One turn sends every row of this set to another row. A few are shown first. Where does it send the rows asked after them?
lovad: [  0   7   5   6   0   7  -5 -12   2  -3   0  12]
Kedar: [ -8 -13  -3   2  -4   8   8   7   5  -5   3  -8]
pidus: [-16  -9  -1   2 -13  10  -1  -8  -3 -10  -8  10]
dis: [  3   1   9   0   0   3  -7 -13  -4   0   1  -8]
timo: [ -3  -8  -3   8 -18   6  -9   9   0   8   4   5]
lel: [ -2   1   2  10 -23   1   2  -3  -1   6  -5   4]
muga: [-13  -3  12  -4  -2  13   6  -8   3   3  11   5]
figif: [-21  -7  -3   4  -2   5   6   1   2  10  -7   2]
Dar: [-17 -13  -2   3  -4   7 -10   1  -7   2   0  12]
zumol: [-13  -6   1   2 -23   0  -5   1   0   4  -7  -4]
sada: [-2  2 -1  6 -9 12  3  7 14  5  4 -2]
pag: [-3 -6  9  2 -5  2 12  0 -1  8 10 -7]
mal: [  1  -5   1   3 -17   2  -4  -3  -3   1  -6 -15]
Lov: [  2   9   8   4  -6   0 -10  -6   5   6   3   1]
nif: [ -1  -2   8   3  -4   8 -10  -3  -3   6  13  12]
pifa: [-16  -5   5  -5  -1   8 -11  -9   0 -10  -2   5]
velek: [-9 -6  1  4 12  2  7  0  0  3  2 -3]
ruzat: [-11 -10  -1  -2  -2   5  -7 -10  -7  -7  -9  -8]

nif turns into timo
muga turns into sada
Now find these:
Lov turns into zumol
dis turns into mal
lovad turns into lel
velek turns into pag

One turn sends every row of this set to another row. A few are shown first. Where does it send the rows asked after them?
Romok: [  1   6   1  13   6   6   7   7 -10   6  -4   7   3   6  -7   2   3   4
   2   0   6  -1  -7   5   0   5 -12  -5]
nusod: [ -2   4   4  -3  -1  -1  -3  -6  -2   1  -2  -6   0 -13   5  15   6 -17
  -9  10  10  -6   7  -1  16   3   1  -3]
kegif: [ -8   5  -2  -3   1  -5  -1 -11   4  -4  -4  -3  -1 -10   7  18   7 -16
  -4   9   4  -9   3   1  16   2  -1  -2]
Fani: [  1  11  -3   8   8   9   4   2 -12   3  -2   1   3   7  -6  -1   1   8
   6   2   8  -2   1   3  -3  10 -14  -6]
boriz: [ -5   0   1  -1  -2  -1   2  -8   2  -2  -1  -3  -2 -11   4  17   8 -19
 -10   7   1  -3   0   2  14   2  -1   1]
pasop: [  4   7   6   0 -11  -2   1 -14  15  -1  -6 -19   3   7   2   5  -6   0
  11 -11   0   1   8  -2  -2 -10  -2  -3]
bobug: [  3   5  11   7 -13  -2   1 -10  17  -4  -4 -11   1   5   0   8  -4  -2
  13 -12   0   5   3   1  -3  -8  -2  -6]
patub: [  1   9   4   4 -11  -5   0 -11  16  -2  -8 -16   1   7   1   7  -4  -1
  15  -9   2   1   2   5  -3  -9  -4  -9]
Feg: [ -8   3  -2  -3   0   0   3 -10  -3  -1  -4  -8   1 -12   7  15   9 -16
  -9  10   7  -9   7   3  12   2   2  -4]
levug: [  6   4   7   3 -13  -5  -2 -11   9   0  -2 -12   3  11   0   5  -6  -1
  13 -16   1   4   1   1  -2  -9  -2  -5]
mamo: [ -8  12  -2   6  10  -4   1 -18  -4  -1   0  -7   5 -10  -2   7  -6   8
  -3   2   7   2  12  18   0   2   1  10]
Gotal: [ 10   7   9   0 -13  -6  -1 -11  10   1  -3 -17   0   8   0   8  -3  -2
  13 -11   1   2   9   3   0  -7  -2  -5]
bage: [ -7   0   2  -1  -5  -3  -5 -10   1  -1  -2  -4   1 -12   7  14   5 -21
  -9   3   8  -4   3   1  14  -1   3  -4]
vin: [-10  10   3   4   7  -5  -2 -21   0   1   0  -8   6  -8  -1   6  -2   5
   2   2   7   4  15  15  -4  -5   2  12]
tiz: [  0  10  -4   9  10   6   3   4  -7   7  -6   4   4   5  -3   2   3   5
   4   3   9  -6  -7   4  -3   7 -16  -4]
ket: [ -8  12   3   6   8  -6   0 -17  -7  -3  -1 -10   7  -5  -6   9  -6  11
   3   1   8   3  10  14  -6  -4  -2  12]
fub: [  0   7  -4   7   5   7   2   4 -13   4   1   6   3   4  -6   1   0   1
   1   1  10   2  -9   4   1  10 -11  -7]
Vak: [  7  11   0   6   6   8   5   5 -10   8   1   0   3   5  -6   2   1   5
   4   4  11   1  -4   4  -5  11 -11  -6]

nusod turns into Gotal
bobug turns into Romok
bage turns into levug
Now find these:
ket turns into mamo
tiz turns into kegif
Feg turns into pasop

One turn sends every row of this set to another row. A few are shown first. Where does it send the rows asked after them?
boduz: [13  2  0 -5  3  3  8  4  4  4  3  2]
nufa: [  8   1 -11  -3   9   0  -3  11   2  -9  -4   7]
dapo: [  4  -3 -18   2  15  -6  -3  -3   3  -5 -12  -8]
geva: [ 15   7   4  -3  11  -5   1  -2  -5  13 -15  -9]
dul: [  4   1   7   0   4 -11  -8   8   2  -5 -16  -4]
dov: [ 10   3   4   0   4 -13   0   0  14   3  -6   1]
Fevas: [15  5 -5 -5  9  9  1 -8  4 -1  6  1]
Nedu: [  9   4  -8  -9  13  -2  -4   0   0 -21  -4  -8]
rozak: [  9   8   0  -5  14 -18  -3  -5  -3  -1 -16 -13]
Muv: [13  2  0  0 12 17  0  0 -3  0 -2 -8]
femon: [ 11   3  -3 -13  16   2 -15  -7  12  -1  -1  -7]
riri: [  0   9   0  -1   2 -15 -12   0   6   2  -8   0]
Gem: [  7   0 -10  -9  16  -2  -7  -4  14  -9 -12  -8]
vila: [  5   3  -1   2  13 -13   7   4   3 -11   2 -11]
bar: [16 -9  1  4 15  4 -9 -1 -9  3 -3 -4]
suse: [ 11   8   3  -1  15 -11  -1  -1  -6   6 -17 -14]
taz: [  4   1  -5 -11  11  -8  -5 -12  -3  -3  -4 -20]
goze: [ 19  -4   2  -6  16   2 -12  -5   2   5   5  -5]
Modin: [  3  -8   1  -4   3   2  -9   3  -5  -6   4 -14]
Koviv: [ 16  -4  -7 -18   7  -9  -1  -5  -3  -4  -4  -8]
zeso: [ 16   7   5  -8   7  -4  -1  -9  -1  11 -13  -3]
tugu: [  5  -4   6   3  11   4  -3  -1   7  -5   6 -15]
vofom: [ 10  -2   4   4   5 -16   0   8   3   5  -5  -7]
ludok: [  7   3  14  -1   3  -1  -7   3   8   3 -12  -3]
Lanu: [  1   9  -3 -10  -1  -2  -6  -7   1  -1   5   1]
Tolo: [ 15   7   5 -12   6  -9  -3 -12   2   3 -13  -2]
sezib: [  5  -5 -11  -6   2  -4  -7   8  -6  -4   3  -3]
marep: [  5   5  -7   2  14   8  -4   3 -10   0   0 -17]
Vug: [  8   2 -13  -1  16  -5   1   5  -5 -10   1 -16]
dob: [ 2  8  0  6 16  5 -4 -3 12 -2  5 -6]
vivi: [  5   3   3   0  20   0   0  -9  -1  -5 -12 -20]
Zizan: [ 3 10 -5  2 15  6 -7  4  8 -7 -4  5]
lafu: [ 5  7  7 -1 10 11 -1 11 -4  0 -8 -4]
kita: [  8   9  -8 -10   9   3  -9  -9   3 -12   3   1]
bim: [12  7 -2  6 24  0  6 -6  0  3 -8 -7]
gofeb: [  6  -5 -11   8  14   0  -8  -2 -10  -1 -10  -6]
gaf: [  1   3   6  -9   4  -3  -5  -2   1 -19  -6  -6]
vuvad: [  2   6   6   2   3  -8 -12   2   1  12  -4  -8]
nel: [ 12   7   2 -10   9 -17  -3 -10   1  -3 -14  -7]
dege: [ -2  13  -3   4  14  -4  -4   6  -6   2   1 -11]
Lut: [ 17   3  -4 -16  11   2  -6  -2  -6  -2 -11   4]
sokar: [12 12 -7 -4 19  2 -4 -5 -5  7 -8  5]

taz turns into vivi
Muv turns into Fevas
vofom turns into vuvad
Now find these:
femon turns into Gem
suse turns into geva
Lanu turns into gaf
dob turns into Zizan

